The rows of M fall into several groups, and each row is roughly a mix of its group's hidden directions; one row fits no group.
M:
[[-32,-4,45,-22,-34,13,-14,4,6,6,52,-15,20],
[35,24,-5,23,-9,-6,-52,23,-14,11,49,1,-10],
[25,2,17,11,19,-37,-29,31,59,-9,14,-4,16],
[11,38,-21,-2,-13,17,-26,14,-18,-31,-31,43,-34],
[17,38,-12,42,2,-10,-8,35,47,-35,-3,11,2],
[-3,0,6,-6,35,12,33,15,2,56,15,41,-27],
[-55,-31,27,-22,16,5,5,2,1,-44,5,-23,-23],
[13,-3,32,-6,-33,18,-26,9,42,-18,24,-50,9],
[36,22,-25,29,-3,25,27,-45,2,-9,3,-9,42],
[-5,32,-14,-6,1,-13,2,22,43,1,7,3,-69],
[-6,2,16,33,-14,21,25,35,-5,60,18,24,-14],
[23,-10,-9,-59,-15,30,-34,-7,-18,-27,-4,-13,30],
[13,18,2,-28,-10,27,-20,-59,26,-27,-17,-15,26],
[6,40,14,45,-3,-21,-14,-9,28,-37,38,-5,19],
[-22,25,-36,14,-8,46,30,-28,31,-31,-3,-4,-13],
[-22,-19,-8,-10,-14,10,-28,-10,-22,-50,-3,7,-58],
[39,17,-35,21,16,-46,37,2,-19,17,-6,-26,-5],
[-22,-29,49,-36,-46,7,-11,20,15,7,-1,12,21],
[-43,-45,1,-3,-2,23,-30,-24,-19,21,38,-16,15],
[-31,-4,-42,-11,1,34,-14,-27,-12,17,15,-39,37],
[15,12,-19,21,-7,-10,-19,16,48,33,8,-40,39],
[-10,41,19,-5,11,-50,-2,2,41,-32,-3,-6,32],
[25,-4,-18,-21,-1,-14,-13,6,-13,38,-43,40,41],
[1,-15,-18,4,-31,-7,-39,-3,-21,-34,20,6,-59],
[51,38,-2,-11,-21,-11,39,1,13,26,4,39,-8],
[0,-1,41,-61,-19,19,20,14,17,23,-27,-1,17],
[-32,25,-9,23,35,-42,-38,0,12,-17,-32,-2,-20],
[-2,8,-3,0,60,-26,27,-2,-7,-16,-21,53,4],
[4,23,13,-21,-57,19,-26,-6,-15,9,-23,-26,40],
[31,18,-35,-53,1,4,19,-19,-7,11,-24,13,40],
[-19,24,-24,33,5,-14,10,19,26,35,35,-36,-31],
[11,-15,-9,23,13,27,-39,-24,-59,19,-21,6,-15],
[5,60,30,-8,-6,23,-19,-3,-22,-26,-30,24,-21],
[10,4,22,4,-15,31,10,-7,0,18,30,-53,51],
[1,11,27,-7,21,11,-52,-24,5,-2,29,-54,-2],
[16,40,15,-40,52,1,34,18,5,6,19,16,-4],
[-13,-8,46,13,36,27,3,-4,-52,13,4,-1,32],
[13,-9,-2,27,11,14,-6,-78,-26,-11,-3,-16,-4],
[6,-28,-2,-23,19,46,46,-15,-4,-22,26,29,-17],
[-26,7,-23,41,56,3,-7,-1,5,9,45,-11,-15],
[-8,-12,8,-12,11,-35,20,-11,-38,58,-30,14,-19],
[-6,19,-30,24,-33,26,-6,-10,5,5,34,-51,-31],
[-2,17,-17,12,26,16,-2,-23,24,-72,9,-12,-21],
[-32,-31,3,21,-10,9,-11,-2,-6,24,7,-55,46],
[40,-11,26,-56,-31,8,8,-6,-23,-10,5,22,27],
[-37,-9,-3,-15,25,-27,22,41,-18,28,30,-15,-35],
[-4,-44,42,-17,16,-34,1,19,20,11,-41,-23,-12],
[-44,-17,-24,-5,-8,-35,7,22,23,39,-34,7,-26],
[38,5,-9,-29,-45,2,6,-15,-40,26,-7,-27,30],
[-3,11,13,-9,6,33,-21,-47,-6,3,-42,-29,41],
[22,-12,39,-15,-32,29,39,-18,-46,15,12,0,3],
[1,-35,11,-41,-26,18,-5,-24,-11,-53,-4,-12,30],
[36,6,-10,39,0,27,-40,-10,5,-19,-50,15,2],
[-2,45,10,36,7,-27,2,-34,-5,-20,12,-4,52],
[5,32,-6,32,27,4,-5,21,-24,61,29,-11,-5],
[13,16,-70,7,-40,4,2,-15,-14,32,2,-9,-7],
[26,40,-37,-25,1,11,-10,56,7,14,10,15,19],
[9,17,16,-21,47,15,30,1,-18,25,-1,4,56],
[-31,6,-26,-6,-22,25,-23,-2,-4,-11,-9,-17,-68],
[-14,-30,-19,-27,-58,-13,-15,20,10,-13,27,-4,35],
[-20,14,12,17,40,51,-20,-19,1,-41,-13,-28,6],
[3,-14,-13,18,-44,-19,-11,-9,7,-39,23,5,-57],
[27,7,-8,-58,-11,13,-24,-37,31,-25,-21,6,6],
[-40,-17,19,-9,-10,51,-14,-17,-5,-47,-6,26,-11],
[7,12,-15,33,11,4,-52,31,13,-3,49,17,-20],
[20,2,0,65,10,-19,-25,10,-11,40,16,0,27],
[-8,2,-20,12,-36,28,42,43,34,-7,-9,30,6],
[14,39,5,16,8,-7,43,-28,-40,2,-14,-44,8],
[26,-38,-18,0,-29,3,49,32,35,15,8,8,17],
[33,12,-17,-19,16,-2,37,-20,48,-11,-23,-32,27],
[43,31,48,30,7,-5,16,19,-8,-3,34,10,-25],
[4,-19,-15,58,26,-33,12,6,-15,4,40,-16,-24],
[-8,0,4,38,-14,3,-26,53,39,-4,9,37,-20],
[45,-23,-8,13,-18,-9,37,20,-15,43,39,-3,0],
[43,4,-8,23,-36,-7,24,-16,-2,24,27,-9,50],
[-24,31,3,-10,43,-29,-9,-36,4,-10,-26,-43,17],
[-5,-14,17,-45,-18,-14,18,-23,18,-8,-47,-24,39],
[-35,-54,16,-25,-10,37,1,4,17,15,12,38,-1],
[8,37,19,6,-10,-44,-2,4,36,-32,36,5,32],
[28,48,-45,-8,-1,9,-7,13,27,27,26,-29,-11],
[21,10,27,20,2,-3,-18,-60,-8,-9,11,-26,44],
[32,-1,-15,-21,12,-31,-6,0,-3,-18,-31,66,-1],
[-22,4,5,-39,22,13,48,-20,30,8,-38,-10,27],
[44,5,-12,28,-12,27,-34,-30,-40,3,-8,24,23],
[-37,10,15,-2,15,-38,-38,-31,-11,-13,-38,-31,8],
[-35,-18,7,17,9,-27,38,-2,34,-27,-50,-10,3],
[2,-20,-60,12,-53,-9,-10,-19,-28,16,-1,-4,-1],
[32,-27,33,2,-1,-49,-10,-9,-40,23,11,13,27],
[-4,-48,-25,-43,-18,-20,-50,-1,3,14,-4,18,6],
[11,-10,-3,-67,-2,2,2,-7,-19,-39,-20,38,-11],
[-11,10,-8,53,21,-17,-7,53,-23,11,-28,19,-9],
[30,26,-45,-33,-3,32,-15,-15,-17,-24,30,-24,1],
[20,-21,2,47,-11,23,-12,-59,-6,-26,-15,7,-16],
[-9,-43,18,15,-38,41,18,24,13,19,34,17,8],
[-30,-28,-55,-10,14,-21,-33,3,3,0,-41,0,17],
[42,-47,12,6,2,-42,3,20,19,-6,-17,18,-35],
[-9,3,35,-50,-13,3,-3,31,8,26,-25,22,-41],
[-39,12,-13,1,-11,16,67,-15,-2,34,-13,-12,-14],
[38,1,12,5,-18,34,-18,1,-29,-30,54,14,-17],
[-10,-21,-26,-6,0,21,61,21,38,23,-17,17,10],
[39,-34,-3,-8,-28,32,37,19,-5,8,36,30,-8],
[-3,3,7,2,-58,11,-26,8,18,-43,-27,-20,32],
[-25,56,-8,-9,25,5,-25,-16,-32,9,-6,-16,42],
[47,6,-1,38,-4,5,-9,-28,7,-16,-45,11,38],
[52,44,-39,-29,18,-19,5,-8,-22,-2,-15,-1,-9],
[-4,-3,-10,5,30,15,11,-19,6,-28,21,-44,60],
[-26,-37,6,19,4,-2,8,-16,-17,15,-36,-3,63],
[15,44,11,-5,43,-48,19,-3,0,17,-34,0,-18],
[-28,25,50,-7,32,-5,-27,-19,-22,-5,-16,25,-34],
[36,-5,9,59,-3,-1,-30,50,-3,5,-6,15,0],
[-6,-22,40,-3,-37,49,-19,-21,-3,14,14,-21,32],
[16,12,27,62,-12,31,-3,-31,4,-13,-32,14,11],
[42,-32,31,-34,-26,-5,-9,-18,-27,10,39,-10,14],
[-22,-18,46,-19,-31,-15,-38,-24,-31,-1,23,24,7],
[14,5,39,-32,-1,-38,-14,-25,-9,9,17,-15,54],
[-29,0,8,-5,23,24,38,6,40,-31,-32,34,-16],
[-25,-1,0,-55,-7,22,-10,-23,-42,27,-25,7,26],
[-20,29,30,24,-20,-27,4,11,31,-26,47,0,27],
[52,-9,-43,8,2,6,20,39,28,-3,-1,18,-29],
[-38,41,5,26,20,-19,-40,-13,4,-19,-24,-35,9],
[36,-13,-13,55,-2,13,-24,17,-41,14,-6,29,-10],
[55,-27,-16,-5,-7,-8,4,31,37,-11,-26,24,-26],
[3,32,11,75,-3,2,-8,-3,15,-26,10,-5,25],
[28,-6,-34,61,17,18,1,-11,-16,-8,-30,11,-27],
[23,10,-37,6,-28,30,8,47,26,33,15,21,9],
[60,-1,-8,51,3,15,-29,5,5,-7,-30,8,10],
[12,-32,0,-38,-27,9,39,-51,28,-16,-4,3,0],
[5,13,42,-6,24,-54,-23,-31,-14,-16,-11,-32,1],
[19,-9,9,24,-51,-6,-25,-8,11,-37,19,4,-48],
[-9,-9,-34,4,53,-15,-8,-6,-24,4,-32,25,44]]
Here is one row of each group, with its name. Which group are the others in?
[37,42,-14,-11,4,-28,-18,-23,-38,9,2,-42,14]	(12)
[2,-14,-2,-5,42,-34,-32,11,24,-47,-20,33,-2]	(34)
[-26,-1,16,-38,-15,5,-52,-10,13,-28,-29,24,-27]	(20)

[-25,-30,-23,0,-15,31,-10,-30,-32,-12,-11,-37,41]	(34)
[-11,1,26,-34,-1,1,-14,26,60,32,-12,22,21]	(12)
[41,48,-21,-32,13,-1,-1,16,44,-9,22,-4,-15]	(34)
[48,9,-35,22,-14,28,19,42,9,14,29,10,13]	(20)
[-10,-14,15,-6,-3,24,-45,6,-30,26,-57,22,3]	(34)
[7,19,0,10,-31,-39,-10,-5,-45,37,-36,-27,8]	(12)
[-17,10,-72,-6,-7,-19,-7,4,25,18,-31,3,-25]	(34)
[16,21,-5,24,-3,1,-19,21,29,44,29,-46,26]	(34)
[11,-9,-14,38,-57,-6,-27,-5,-16,4,25,-6,-42]	(34)
[7,6,18,-7,65,2,12,-15,-8,18,47,15,-28]	(12)
[30,-3,-18,-5,-43,-15,20,-7,16,39,-30,18,42]	(34)
